Each row is where one point has got to under a steady rotation. How many steps took it there?
The counts run from 0 to 668.
[159 146 128 136 151 117  92 141  85  81 109 101 162 111 103 151 107 122
 110 106 170  64 110 143 119 134 162  89 107 126 111 122 172 108 129 116
 156 106  77 102 119 119 111 120  81  81 100 143 132 110 125  89 162 112]
541
[121 136 102 150 134 125 128 111 126  83 184 131 148 137 149 104 120 140
 116 129 133  84 115 112 126 153 136 119 132 123 108 117 170 109 146  72
 143 135  73  78 121 118 135 131 103  72 145 147 128  92 147  92 194 136]
490
[138 135 129 158 120 144 131 148 151 112 116 114 125 116 100 124 100  94
 108 120 135  71 155 131 124 171 159  85  77 128 100  94 159  89 127 155
 165 125 116 153 114 157 156  97  98 107 142 151  96 105 144 128 183  87]
286
[166 147 139 128 106 104 126 139 119 120  85 110 143 118  95 113 137 143
  99 131 151  82 116 114 142 153 176 100  86 137  97  97 131 114 125 156
 181 111 127 178 125 166 113 147  94  94 129 165  97  98 138 158 172  94]
204
[130 157 135 185  80 134 121 126 114 126 115 129 112 128 130 113 170 131
 119 142 135 126 112 135 172 171 110  94  68 144  94 114 140 125 121 142
 158 131  93 168  96 167 152 158 130  86 125 156  79 142 131 155 193 121]
594
[141 110 127 135 157 117 117 163 110  62 116 115 163 118  91 157 162 132
 107 119 140  61 133 157 117  99 161 108 128 133  99 105 182 124 108 114
 139 117 109  96 107  91 153 137 107  78 110 122 111 109  89 119 161 118]
101
[105 127 123 131 118 130 140 160 103  84 142 154 147 154 160 138 169 128
  72 121 154  84 137 137 135 120 174 124 112 166 110 132 185  90 124  89
 107 171 102  95 149  91 159 143 131  77 116 131 125 144  93 119 167 135]
668
[138 128 134 158 144 151 140 169 137 101 174 139 142 149 125 133  90 123
 100  88 119  89 177  97  83 173 158 125 105  92 139 112 157 116 141 125
 111 136 110  91 137 100  81 125 105  99 144 130 118  96 128 115 182 101]
243
[124 146 114 151 118 105 145 147  96  97 144 154 147 153 146 124 195 171
 107 127 134 128 126 116 139 144 147 164 133 144 119 108 160 151 113  88
 111 129 118  98 127  91 113 183 136  78 147 147  83 115 106 119 179 162]
277
[131 133 134 177 130 146 164 142 148 115 159 160  98 159 144  87 123 138
  92 108 136 104 142 100 151 157 144 144 116 144 104 100 158 121 131 104
 128 138 121 127 141 144 132 130  98  85 194 156  88 120 146 151 209 127]
30
[132 134 142 113 147 105 134 123  93  75 108 113 162 126 114 139 143 171
 103 118 169  78 101 133 140  93 166 111 141 147  96 101 163 125 127  88
 170 112  87 106 137 108 125 150  97  68 119 127  75 117 113 121 176 135]
459
[120 141 115 157 121 116  95 143  85  88 143 111 169 125 105 147 150 130
 142 116 129 130 126 128 106 160 136 117 105  97 136 125 164 159 115 102
 109  96  89  78  86  91  94 164 123  83  91 122  96 108 117  83 172 135]
654
[147 138 153 135 115 121 137 127  97  82 143 129 158 148 166 131 162 177
  97 119 127 105 101 106 160 165 131 133 101  86 125 114 139 127 155  93
 133 181  86  94 133 110  77 187 145  91 112 128 130 131 100 121 180 136]
116
[117  95  97 118 128 123 146 128  84  59 138 140 178 116 103 154 133 130
 155 113 127  97 122 152  97 132 148  94 132 127 119  98 169 129 112  91
 130 104  96  71  82  98 138 153 113  79 106 136  85  89 140 108 154 113]
150
[106 136 148 134 125 134 160 149 144  99 175 116 147 170 163 120 127 144
  78 106 116  79 175  95 107 165 173 134 109 101 121 118 139 114 151 115
 131 152 113 107 152 100 113 144 120  92 162 113 119 121 112 157 187 118]
601
[105 142 121 157  93 113 127 102 120  92 153  97 156 123 150 126 164 150
 126 151 126  87 129 115 137 167 123  89  96 103 112 111 145 104 151  79
 168 137  56  92  92 131 148 151 127 100 102 119  86 124 134 103 195 148]
216
[124 105 112 121 127 118 158  94 109  69 141 124 163 111 104 127 146 145
 160 141 130  92 100 151 134 137 137  95 125 116 101  88 161 123 126  82
 177 106  79  98  95 129 152 162 110  69 127 145  69  95 150 123 174 121]
509
[ 89 126 107 130  73 114 161 122 126 133 138 120 144 143 128 114 163 123
 128 148 108 119 146 118  96 181 161  96  91 126 106  88 116 121 109 145
 152  91 116 157  89 144 152 170 121  91 130 143  63 110 155 184 171 109]
172
[167 145 144 143 115 118 130 149 113 134  73 128 134 105  84 120 122 124
  97 109 152 104 124 118 144 155 185 104  82 149 103  94 146 100 114 160
 158 116 135 176 125 156 109 130  86 109 138 170  78 111 149 142 168  98]
205
[140 135 111 156 135 132 147 185 132 105 155 156 132 145 132 116 167 120
  71 113 123  89 178 112 129 150 168 154 115 146 107 105 171 123 110 150
 104 148 162 117 125 103 152 139 126  78 167 156 143 112 107 137 185 115]
307
[141 144  91 147 105 124 157 168 108 108 152 175 132 149 145 107 178 130
 100 112 121 124 160 110 120 184 160 166 104 142 125 113 169 115 108 121
  88 156 151 123 125 119 114 160 137  89 153 182 143 102 134 133 167 118]
177
[149 124 154 146 110 139 118 139  90  94  88 129 137 114 121 156 168 127
  99 133 139  81 105 159 172 134 125  88  80 129  97 116 164 108 125 147
 146 169  91 149 114 139 158 154 129  81  89 141 134 157  91 138 164 106]
413
[141 129 142 160 132 152 137 135  92  96 149 168 140 138 140 128  96 134
 125  82 128 121 109 115 127 165 126 137 111 123 150 115 152 124 137  84
 108 159  83  68 143 108  70 135 117  91 144 145  77 138 140 107 194 133]
342
[122 139 143 135 133 143 136 149  85 107 138 145 149 154 144 143  81 120
  92  71 154 101 137 103  79 154 183 123 100 136 147 115 145 101 141 103
  99 137 107  96 164  97  64 129 104 108 127 124  98 130 142 119 164 115]
292
[133 123 126 126 126 116 135 106  72  86 144 134 177 127 129 139 120 161
 145 109 131 119  93 122 110 165 138 109 115  98 132 109 145 144 142  76
 136 118  75  82 114 103  71 176 114  81 110 131  86 105 150 114 168 117]
68
[153 140 114 171 125 131  93 130 115  74 144 126 144 103 105 135 128 119
 130 126 136  84 125 140 134 165 124  96  99 106 122 122 198 107 127 108
 137 147  79  81  82 115 140 122 129  87 102 148 143 106 120  71 180 107]
492
[102 163 126 129  84 121  99 110  74 113 129  91 150 147 140 143 131 133
 119 134 167 105  80 141 114 153 150  64  85 134  92 128 133 113 135 112
 153  93  62 152 125 128 119 151 100  76  90 128 109 123 127 135 177 124]
315
[148  93 121 134 140 131 156 112  99  55 117 165 156 102 117 136 148 139
 149 126 121  91 108 145 157 129 121 114 120 119 120  89 184 118 127  74
 144 150  85  69  92 109 137 151 126  87 115 149  88 113 144  98 169 117]
280
[110 129 131 133  93 138 145 169  96 127 112 151 150 129 107 153 123  87
 115  93 109 122 152 121  67 190 187 102  71 132 148 108 138 114 105 160
  95 111 138 147 108 112 104 143 122 121 103 131  65 129 144 143 148  97]
629
[126 144 167 177  92 146 151 170 144 132 138 138 126 149 143 124 165 142
  67 122 114 113 169  94 144 179 165 136  79 123 125 109 128 111 141 159
 126 172 130 151 133 136 124 147 137 117 140 131 103 154  92 168 189 122]
370
[142 152 122 159 103 124 153 138 120 133 120 160 107 131 127  92 139 137
 105 118 135 131 123  95 156 176 147 149 102 154  99  95 138 124 112 119
 135 118 135 159 131 152 103 135 103  96 180 176  59 103 167 147 193 126]
614
[142 153  94 130  81 116 126 106 113 117 120 115 134 113 118 102 161 131
 142 153 146 107 112 120 136 182 133  92  91 123  94 109 160  93 128 124
 168 113  98 163  88 162 146 148 102  88 122 176 113  86 169 121 182 111]
154
[145 147 131 176 119 146 125 174 136 123 121 135 118 114  89 125 121  83
  99 107 125  82 176 126 117 183 167  96  64 141 111 101 170  89 117 171
 133 134 134 159 115 154 138  97 108 114 128 155 115 123 129 122 173  88]
287
